In the rows, zero is written as 100.
A single turn carries every row of the set below to another of its rows. Some are shown first; where does it send the rows asked next?
Nef: 80,133,100,109,100,92,120,117,113,82,118,78,116,82,124,110,112,58
Vum: 76,116,103,128,100,75,127,122,128,77,107,105,110,81,99,106,138,87
vut: 81,120,107,133,104,83,137,117,136,85,107,104,109,79,105,106,123,74
vur: 80,119,103,131,106,77,125,127,131,83,111,107,107,85,99,109,133,85
Tisog: 84,114,109,112,105,94,117,85,99,90,120,109,80,92,95,106,127,97
sel: 76,140,105,131,106,76,87,105,118,76,85,91,101,66,101,80,119,97
povi: 62,118,106,123,120,94,92,95,108,59,108,73,102,77,113,96,111,95
Megeb: 78,110,103,113,99,100,87,117,121,105,115,93,77,65,123,96,135,89
dipi: 72,135,111,132,120,73,97,102,116,78,89,87,99,56,113,79,114,86
Muga: 60,119,115,115,120,94,95,91,99,72,112,67,103,69,114,102,119,91
datak: 81,106,105,123,89,104,88,133,109,84,111,89,88,71,91,88,112,74
mubo: 61,123,112,110,120,93,94,88,100,70,116,72,98,66,110,103,112,89
Dabuf: 86,126,94,113,105,91,120,119,104,82,113,81,113,87,134,106,118,60
mibil: 79,104,95,123,91,98,84,126,115,94,120,94,80,74,108,92,130,76
febe: 84,119,110,125,104,105,114,80,107,89,110,110,81,98,95,99,112,96
vilu: 90,115,114,115,94,117,102,129,106,87,105,89,93,63,90,87,104,85
runi: 86,120,119,106,101,122,114,127,111,97,105,94,97,59,109,90,115,91
Bagi: 109,141,98,116,101,87,106,95,101,101,92,99,83,83,117,88,109,77
boro: 76,116,105,137,110,87,133,118,127,81,106,111,110,80,98,105,131,81
moko: 84,114,114,118,106,96,109,86,102,97,117,106,82,98,96,108,124,100
Vivar: 59,116,110,115,117,94,89,92,101,65,107,72,101,78,116,107,109,86
lafir: 100,134,103,113,100,86,106,91,93,98,97,101,79,92,119,86,109,77
Beb: 88,118,96,114,101,85,124,121,112,74,114,82,109,93,130,111,118,65
dofa: 101,148,100,114,94,97,106,96,100,96,94,98,80,88,108,88,108,73
ribe: 86,129,100,111,98,95,127,116,109,81,114,75,111,81,125,110,120,58
pipu: 71,135,113,132,113,75,96,106,119,80,78,96,99,61,104,85,115,88
Gav: 71,143,104,132,114,77,89,113,120,73,87,93,97,63,101,81,116,90
dok: 88,111,105,121,110,103,112,82,106,87,115,104,82,95,94,110,115,98
Pof: 103,149,99,116,91,95,105,97,103,101,100,102,91,92,110,87,108,76
fom: 75,118,117,104,103,111,103,121,119,104,107,93,89,57,126,96,129,94

moko goes to vur
Vum goes to sel
And these:
datak goes to vilu
Bagi goes to Dabuf
lafir goes to Beb

A single turn carries every row of the set below to another of its rows. Some are shown first; where does it send the rows asked next?
T: 105,71,92,89,95,90,78,108,84,114,87,93,107,112,92,116,85,98,95,97,105,94,110,89,82,88
K: 114,109,101,107,114,96,107,76,87,104,119,84,96,90,97,113,88,93,117,100,103,94,91,85,110,84
B: 122,120,92,78,101,110,88,101,100,103,90,87,105,117,99,72,117,95,102,90,91,108,100,106,83,74
A: 106,83,85,107,92,85,74,89,116,122,89,77,98,89,98,101,91,97,96,93,80,114,88,114,106,107
Z: 102,112,120,121,105,92,99,75,84,105,104,84,114,99,105,113,93,89,111,93,106,106,74,77,108,99
Q: 123,108,82,93,89,98,77,93,83,117,74,121,112,108,100,93,104,78,80,101,113,112,84,97,97,91
Y: 119,111,78,89,82,109,76,93,82,120,75,114,115,107,100,95,104,86,78,104,114,105,91,99,96,97
E: 120,104,99,110,100,71,94,92,97,80,113,91,84,100,112,116,100,90,105,116,105,100,92,89,86,107
H: 116,88,107,106,113,87,93,97,79,76,121,84,104,100,115,109,118,81,104,99,99,107,97,84,91,112
F: 122,107,111,105,94,77,75,86,99,89,128,82,104,89,110,108,109,82,111,105,104,110,102,90,102,119
W: 121,100,93,85,96,102,84,93,104,109,86,94,93,114,89,72,106,91,76,79,97,95,88,98,120,120
X: 120,120,93,78,96,114,94,104,95,102,83,81,109,116,94,76,118,103,93,92,92,109,95,104,80,81
J: 122,101,94,85,98,99,80,89,108,107,84,97,91,122,92,66,103,86,79,77,95,93,91,92,116,118
N: 102,104,107,111,102,102,99,74,92,87,114,93,107,95,107,106,87,93,115,90,93,85,94,64,103,99
R: 113,88,101,91,85,103,95,89,100,110,92,71,121,113,107,107,103,91,99,71,83,130,112,86,86,100

A goes to R
K goes to Z
B goes to Q
And these:
H goes to E
Y goes to W

A single turn carries every row of the set below to another of its rows. Some are shown first; where does it send the rows asked next?
funuf: 73,98,115,109,97,90,122,115,93,109,109,78,104
gefa: 82,85,98,91,90,73,105,117,113,102,90,109,93
lil: 85,112,100,114,91,87,118,104,107,94,127,85,109
ger: 100,92,96,90,119,80,124,115,103,102,98,99,91
guros: 106,100,92,98,124,93,108,103,114,86,116,87,87
vige: 99,112,82,103,101,83,96,95,111,120,88,68,86
Nepu: 90,86,82,114,102,114,87,117,109,104,110,114,96
Kodaf: 78,111,99,109,91,111,111,114,121,133,110,87,98
puf: 82,110,70,96,111,86,104,96,118,123,113,66,102
zasu: 91,105,93,89,124,101,117,110,99,86,113,92,93
kimu: 98,90,87,105,112,73,118,121,102,108,112,111,103
Lakem: 81,87,126,109,93,103,105,109,102,98,105,86,95
zul: 63,80,104,104,80,83,111,107,119,94,100,91,106
temul: 86,91,107,99,103,109,97,111,93,108,96,78,74
pog: 80,115,68,112,107,108,95,104,119,100,112,86,117
bem: 86,118,89,106,108,78,93,105,89,103,88,76,94
fose: 91,85,109,95,118,103,108,108,96,101,96,82,78
zamun: 63,84,84,97,107,109,107,120,98,108,102,108,109
Ruv: 79,78,73,117,108,81,91,101,94,109,106,83,118
Tilil: 107,78,91,114,107,84,94,99,122,96,121,84,96
barag: 115,98,93,109,102,101,108,99,123,115,126,90,92
mus: 74,105,100,109,89,113,110,115,117,133,108,89,102
nibo: 73,115,85,103,96,87,108,105,114,96,122,69,114
nodil: 82,88,109,100,104,114,98,107,95,110,96,79,79
Fugor: 64,82,81,94,115,99,117,124,100,116,108,95,107
masub: 88,82,103,109,103,116,94,115,106,101,102,113,88
punad: 89,95,103,92,88,74,107,85,117,93,109,79,106
nevil: 64,95,90,102,90,109,102,114,112,136,107,93,108
Kigar: 96,102,98,86,90,71,93,95,111,96,90,93,88
rimo: 94,107,89,88,122,94,115,110,101,85,115,85,93
neran: 63,81,77,93,113,100,116,119,100,120,112,92,106
dutob: 85,72,98,98,87,79,94,100,109,90,103,90,92
gosot: 81,116,68,112,107,107,97,102,120,97,115,82,110
busip: 109,103,91,108,107,94,105,96,126,116,118,72,84
Faso: 93,102,91,91,93,68,107,93,127,115,97,96,109
lufep: 83,98,81,105,97,103,90,113,100,99,82,111,107
Peg: 88,105,83,104,80,91,114,112,121,134,111,103,108
Seri: 66,71,85,100,99,91,96,109,102,125,109,84,116
dufu: 90,95,76,96,125,92,97,96,108,127,105,68,91
niven: 96,97,96,107,99,74,113,110,107,142,110,97,103
nulut: 88,96,77,93,117,91,100,94,110,132,107,63,98
Teme: 83,115,93,124,91,97,88,110,100,105,87,99,102
gapi: 113,93,97,110,107,104,110,99,123,114,126,89,87
nitel: 100,74,90,127,97,85,86,101,100,111,111,83,94
guras: 90,82,87,114,101,112,90,118,110,99,108,114,93
kaz: 73,83,89,105,89,79,100,89,125,108,101,82,118
ges: 76,113,67,109,91,105,102,104,125,116,117,89,113
kino: 71,102,89,101,88,80,98,107,124,109,79,100,109

guras goes to pog
Tilil goes to lufep
funuf goes to niven
And these:
gefa goes to kaz
Nepu goes to gosot
ges goes to guros

